In the data rows, zero lies at 4.5, halfway between 4 and 5.
Some points, one per row:
[4 2 2 4 3 1 5 6 5 4 7 7 2 3 7 2 1 8 1 7 6 2 7 2 7]
[7 5 2 4 2 5 6 4 2 2 3 3 5 6 5 4 6 8 6 6 3 2 3 6 7]
[5 1 1 3 2 1 6 6 2 3 7 7 2 3 7 2 0 8 2 2 5 2 5 4 8]
[5 5 5 5 4 6 5 6 5 4 6 5 3 3 8 4 2 1 5 6 6 7 7 5 2]
[5 5 2 7 7 2 2 2 2 9 4 5 5 3 0 2 5 2 2 2 4 6 3 4 4]
[3 1 1 4 4 6 4 7 5 2 4 4 3 2 8 4 2 9 5 4 4 0 5 6 4]
[5 5 9 5 6 7 4 5 5 4 5 5 5 5 5 6 6 5 4 4 3 4 4 4 4]
[4 7 1 4 7 1 2 2 5 9 3 4 4 3 1 2 4 3 2 7 6 6 6 4 3]
[2 6 2 4 3 5 5 5 6 2 5 5 4 3 7 5 5 4 6 2 4 4 3 4 2]
[3 7 1 8 2 5 5 6 2 2 7 7 2 3 8 3 0 8 6 3 4 1 4 2 7]
[6 6 2 4 3 6 6 6 6 3 5 5 5 2 7 4 4 3 6 6 5 5 4 4 3]
[4 6 7 4 4 6 5 5 2 3 6 5 3 6 5 4 2 4 5 1 3 5 3 4 7]
[7 1 1 3 7 1 2 3 2 9 3 3 4 3 1 1 2 3 2 6 4 6 3 6 4]
[4 6 5 5 3 6 2 5 5 9 2 2 6 3 6 5 7 8 5 2 6 2 7 5 5]
[3 1 1 3 7 1 2 6 6 9 7 7 3 4 7 2 3 1 2 7 5 7 5 3 4]
[6 6 8 5 5 6 4 4 5 2 4 3 7 6 3 6 8 7 4 4 5 3 4 6 4]
[7 1 1 3 2 5 6 7 2 2 6 7 2 5 8 3 1 6 6 6 5 4 4 4 7]
[6 5 8 5 4 7 5 4 6 3 3 3 6 5 3 6 7 7 5 5 4 3 5 4 5]
[3 4 1 3 7 1 5 6 2 3 7 8 2 4 8 2 1 3 6 2 5 5 5 6 3]
[4 1 1 3 7 1 2 4 7 9 6 7 4 3 3 2 2 4 2 6 6 5 6 5 2]
[5 5 8 5 5 6 5 4 6 4 2 3 6 6 3 6 8 5 5 5 6 4 5 5 4]
[2 5 8 5 4 5 5 4 6 3 3 3 7 5 3 5 7 6 5 6 6 3 5 6 4]
[3 5 1 3 7 1 6 3 7 3 2 2 6 6 2 4 6 1 6 2 3 8 4 5 4]
[7 1 2 3 3 1 5 4 6 3 6 6 2 4 3 3 1 8 2 6 5 2 5 4 3]
[7 6 5 4 4 5 5 5 2 6 6 6 3 6 5 4 2 2 6 5 3 6 4 5 7]
[6 6 8 5 5 6 5 4 6 2 4 3 6 5 3 7 7 6 4 5 6 3 5 4 3]
[7 6 8 5 5 5 4 4 6 3 3 3 7 6 3 7 8 6 5 5 4 3 4 4 5]
[3 1 1 7 2 1 5 6 6 9 7 8 2 3 7 1 0 7 2 7 3 3 3 5 2]
[2 6 3 4 3 6 5 6 5 4 6 7 3 5 8 6 2 4 5 2 4 5 5 5 7]
[2 5 8 5 5 6 4 5 5 3 6 6 3 5 5 6 3 4 4 1 5 5 3 7 5]
[3 6 8 5 5 6 4 6 6 3 6 6 3 6 8 6 3 6 4 5 5 3 4 5 5]
[3 5 8 8 5 6 4 3 6 6 2 1 7 5 1 7 9 0 4 5 2 8 3 6 5]
[3 6 3 4 3 6 5 6 2 3 6 6 4 5 8 5 3 2 5 2 5 5 5 5 6]
[5 1 1 3 7 1 2 4 5 9 5 3 5 5 3 3 5 3 2 6 6 6 6 5 8]
[5 5 2 4 3 5 5 4 7 3 2 2 6 5 4 6 7 6 5 6 4 4 4 5 7]
[4 6 8 4 5 7 4 4 6 3 5 5 3 5 3 6 2 7 5 5 3 3 3 5 5]
[4 6 8 5 5 6 4 5 6 4 6 6 3 5 6 5 1 6 5 6 4 3 3 6 6]
[4 6 8 5 5 7 4 6 6 3 6 6 3 5 7 6 3 6 5 5 4 3 4 6 5]
[3 6 7 5 4 6 5 6 6 3 6 6 3 5 8 7 2 5 4 6 4 4 5 6 6]
[3 6 8 5 4 6 5 3 6 4 2 1 7 5 1 5 8 1 4 5 3 7 3 3 6]
[4 7 2 3 3 6 6 6 5 3 5 6 3 4 7 4 3 1 5 7 4 7 4 4 4]
[4 6 7 4 4 6 4 4 6 2 5 5 3 4 3 5 2 8 5 6 4 2 4 5 5]
[7 1 3 4 7 2 2 3 5 9 2 2 6 5 1 3 7 5 2 5 6 4 5 5 6]
[6 5 7 4 4 5 5 4 5 3 6 5 3 3 4 5 2 2 5 5 4 6 4 4 1]
[4 5 1 3 2 2 6 6 2 4 7 8 2 3 8 3 1 4 6 3 4 5 4 4 3]
[6 1 2 7 7 1 2 3 2 9 6 6 4 4 1 1 4 3 2 6 4 5 4 1 3]
[6 5 3 4 7 6 2 4 6 9 6 7 7 5 5 5 8 3 5 6 6 5 6 6 7]
[3 6 2 4 7 2 5 3 6 3 7 8 5 3 2 4 5 1 6 2 6 7 6 4 2]
[6 1 2 3 3 5 5 7 6 4 6 7 3 6 8 4 1 1 5 6 6 8 6 4 5]
[4 6 8 5 5 5 4 2 6 2 4 4 4 5 0 6 4 0 1 4 3 8 3 5 1]
[6 5 2 4 2 6 6 5 6 3 4 4 7 6 5 6 8 7 6 6 4 2 6 5 7]
[4 5 7 4 4 7 5 2 6 4 5 3 4 5 0 6 4 0 6 6 3 7 3 4 7]
[6 6 9 5 5 5 4 5 6 4 5 4 4 5 4 6 6 5 4 4 3 5 4 4 3]
[4 3 8 5 5 5 4 5 5 4 5 5 3 5 5 5 1 6 4 5 3 3 3 4 4]
Here are 40 more points, each followed by its number:
[3 4 3 4 3 6 5 6 5 2 5 6 3 5 7 4 2 2 5 7 5 6 5 5 3] 0
[2 6 3 4 3 6 6 3 5 4 3 3 6 4 2 5 8 3 6 6 6 6 6 5 2] 1
[6 6 1 3 2 6 6 4 6 4 3 3 6 5 3 6 7 6 6 7 3 4 2 3 7] 2
[4 5 7 4 4 6 5 2 5 3 4 4 4 6 0 6 3 1 6 5 3 7 3 6 7] 3
[4 5 8 5 4 5 5 4 5 3 3 3 7 5 3 6 8 5 5 5 5 3 5 5 6] 4
[5 4 7 4 4 6 5 5 1 4 4 4 5 5 5 5 7 7 5 1 3 2 3 4 5] 5
[6 6 7 5 4 5 5 4 6 3 3 3 7 5 3 7 7 6 5 6 5 3 5 5 5] 6
[5 5 3 4 3 6 5 6 2 2 6 6 3 6 8 5 3 1 5 2 5 7 4 4 2] 7
[7 5 5 5 3 6 5 4 2 5 2 2 7 4 3 5 7 3 5 5 5 5 6 6 7] 8
[5 6 8 5 5 6 5 5 4 3 6 6 3 5 5 7 2 6 4 5 4 4 4 5 4] 9
[5 5 2 4 7 1 6 2 2 3 6 7 3 4 1 2 1 4 2 2 6 4 6 6 3] 10
[2 5 3 4 3 6 5 6 6 3 5 4 4 3 7 6 2 3 5 2 5 6 5 6 2] 11
[3 5 7 4 4 6 5 4 6 3 5 5 3 6 3 6 2 7 5 6 3 3 3 5 5] 12
[6 6 1 3 2 5 6 5 2 4 5 5 6 3 6 4 7 8 6 6 4 2 5 5 7] 13
[2 1 8 5 5 6 4 5 5 4 4 4 4 3 6 3 3 8 1 5 3 2 2 4 1] 14
[6 6 5 4 4 7 5 5 6 3 5 5 3 5 4 6 2 1 6 5 4 8 4 4 2] 15
[3 6 5 4 4 6 5 6 5 4 5 4 4 5 8 7 3 7 5 6 6 3 6 4 6] 16
[3 5 3 4 3 6 6 6 2 3 3 3 4 5 8 5 3 5 5 2 6 4 6 4 8] 17
[3 6 7 4 4 6 5 4 6 4 3 4 6 6 4 6 8 7 5 6 3 3 3 7 3] 18
[6 6 1 4 2 5 6 5 2 3 5 5 4 5 6 2 4 2 6 6 6 6 7 1 7] 19
[5 5 8 5 4 5 5 4 5 2 4 3 6 5 3 6 7 5 5 5 3 3 3 4 5] 20
[6 7 8 5 5 4 4 4 6 4 4 3 7 5 3 7 8 6 5 4 4 3 4 3 4] 21
[5 1 1 3 7 1 2 3 6 9 5 5 5 3 2 2 5 3 2 6 6 6 6 5 4] 22
[5 6 8 5 5 5 4 4 5 2 3 3 7 5 3 6 8 6 5 4 5 4 4 6 5] 23
[6 5 2 8 7 1 2 3 5 2 1 1 6 6 2 3 7 1 6 6 4 7 4 2 3] 24
[5 6 1 8 2 7 5 6 2 2 6 7 3 5 7 3 2 6 6 2 5 4 5 1 7] 25
[2 6 8 4 4 6 4 4 6 3 4 4 7 5 3 7 8 7 4 1 3 3 4 4 4] 26
[4 1 1 3 7 1 6 6 2 3 7 8 2 3 7 2 1 7 2 2 6 3 7 5 2] 27
[3 6 3 4 3 5 5 7 2 3 6 7 2 6 8 3 1 6 5 2 7 4 6 5 6] 28
[6 7 8 5 4 5 5 4 2 3 3 3 6 5 3 5 8 7 5 5 3 3 3 3 4] 29
[3 6 3 4 3 6 5 5 5 3 2 3 7 6 5 7 8 7 6 2 3 2 3 5 6] 30
[4 5 8 5 5 6 4 4 6 2 4 3 6 5 3 6 8 5 4 5 6 3 6 4 4] 31
[6 1 2 8 7 1 5 3 6 9 7 8 3 4 2 1 2 6 2 6 5 3 5 1 2] 32
[2 1 7 5 4 7 4 7 6 4 5 4 3 3 8 3 3 9 5 4 3 1 4 5 5] 33
[4 6 2 4 3 5 5 5 6 2 4 3 6 4 6 5 7 7 6 7 4 3 3 4 2] 34
[3 1 1 3 7 1 2 4 2 9 7 7 3 4 3 1 2 6 2 2 5 4 5 4 2] 35
[5 4 3 4 3 5 5 6 2 3 6 6 2 5 8 5 2 3 5 2 6 6 6 6 7] 36
[4 1 2 4 3 6 5 4 2 3 7 7 2 5 4 3 1 4 2 2 6 5 7 5 7] 37
[4 5 8 5 4 5 5 4 5 4 3 3 6 6 3 7 7 6 5 5 5 3 6 5 5] 38
[6 6 1 3 2 6 6 5 2 3 7 7 2 3 7 4 1 7 6 6 4 3 3 6 3] 39
Which of these numbered points is nearest to each point below, ignoring the 2 directions in which the first points spread most? Its number follows each.
[3 1 8 5 5 5 4 4 6 3 4 4 4 4 3 4 3 4 1 5 3 6 2 3 1] > 14
[4 6 3 4 3 6 6 6 2 2 3 3 4 5 7 3 4 3 5 2 6 5 7 5 8] > 17
[7 6 3 4 3 6 6 6 2 3 2 3 5 6 7 5 4 2 5 6 7 6 6 5 5] > 8
[3 6 5 5 4 5 5 6 6 3 5 5 4 3 8 6 2 8 4 6 7 2 6 5 6] > 16
[3 6 2 4 3 6 5 6 5 4 5 5 4 3 7 5 5 2 5 7 4 7 3 5 2] > 0
[3 5 2 4 7 1 5 3 2 3 7 7 4 3 1 3 2 2 6 2 6 6 6 5 4] > 10
[5 6 2 3 3 6 6 4 6 4 2 2 6 6 3 5 7 4 6 6 4 6 4 5 6] > 2
[4 1 1 4 7 2 5 5 2 9 8 8 2 3 5 1 1 7 2 3 5 3 4 6 3] > 35
[6 7 4 4 7 6 6 3 6 3 2 2 7 5 2 6 8 2 6 6 6 7 5 4 6] > 19
[4 5 2 4 7 1 5 4 5 9 7 8 7 5 3 3 8 2 6 6 7 6 6 4 8] > 4
[5 1 1 3 2 1 6 7 3 4 7 7 2 3 8 2 0 8 5 2 5 2 6 4 7] > 4
[3 6 3 4 3 6 5 4 2 3 2 2 7 5 4 4 8 6 5 2 3 3 3 6 7] > 30
[4 4 8 4 4 6 5 4 2 2 4 3 7 6 3 5 7 7 5 2 3 3 3 3 4] > 5
[5 4 2 3 2 5 5 4 6 4 2 2 7 6 2 7 7 4 6 6 3 5 2 5 6] > 2
[4 6 2 4 3 5 6 4 6 3 4 3 6 4 3 5 6 2 6 6 6 7 6 5 2] > 1
[7 1 3 4 3 6 5 6 2 2 7 7 3 6 7 2 1 2 2 6 6 7 7 4 8] > 37
[7 6 2 4 2 6 2 5 2 9 5 5 7 6 5 3 8 6 5 6 6 3 6 5 6] > 13
[6 5 8 5 4 5 4 4 6 4 4 3 7 5 3 6 8 7 5 5 3 3 4 5 5] > 6
[3 6 8 5 4 6 5 4 6 4 4 3 7 5 3 7 8 7 5 5 3 3 3 5 3] > 18
[3 6 8 8 8 5 2 3 6 3 1 1 7 6 1 4 8 0 5 1 5 8 5 2 2] > 7
[6 6 3 4 3 5 5 2 6 3 5 5 3 5 1 5 3 2 6 6 3 6 4 6 7] > 3
[4 4 1 8 2 6 6 6 2 3 7 7 3 5 7 3 1 8 5 2 4 2 4 1 6] > 25
[4 6 3 8 8 1 2 2 5 9 3 3 5 4 1 2 3 3 6 6 5 5 5 1 2] > 21
[2 6 2 4 2 6 5 6 6 2 6 7 4 3 8 5 3 3 6 2 4 5 6 5 3] > 11
[5 4 3 4 3 6 6 5 6 3 2 1 5 3 7 7 6 3 6 6 6 6 6 4 5] > 16
[2 1 1 7 3 5 6 6 6 4 7 7 2 3 8 3 1 8 5 3 3 2 3 2 4] > 33
[7 6 7 4 4 5 5 4 1 3 4 4 6 6 4 3 7 7 5 5 3 3 2 5 6] > 29
[3 1 1 4 7 1 5 5 4 9 7 7 3 4 5 2 2 6 2 2 6 3 6 4 3] > 35
[4 6 8 5 5 5 4 4 5 3 3 3 7 4 3 6 7 5 4 5 4 4 6 3 4] > 31
[3 5 1 3 7 1 2 3 6 9 2 2 6 5 2 3 8 1 7 2 3 7 4 6 4] > 30
[6 5 1 3 2 6 5 6 2 3 6 7 2 3 7 3 1 6 6 2 4 4 4 5 3] > 39
[2 6 7 4 4 6 5 4 6 2 5 5 3 6 2 6 2 7 5 2 4 3 3 3 6] > 12
[7 6 2 4 3 6 6 5 2 4 3 3 5 3 6 4 5 8 6 6 5 1 5 6 6] > 13
[6 6 1 8 7 1 2 3 2 9 3 2 6 4 1 1 7 1 6 2 5 7 6 2 4] > 25
[2 1 2 4 7 1 5 7 6 9 7 8 3 4 8 2 2 2 5 2 4 7 5 6 3] > 11
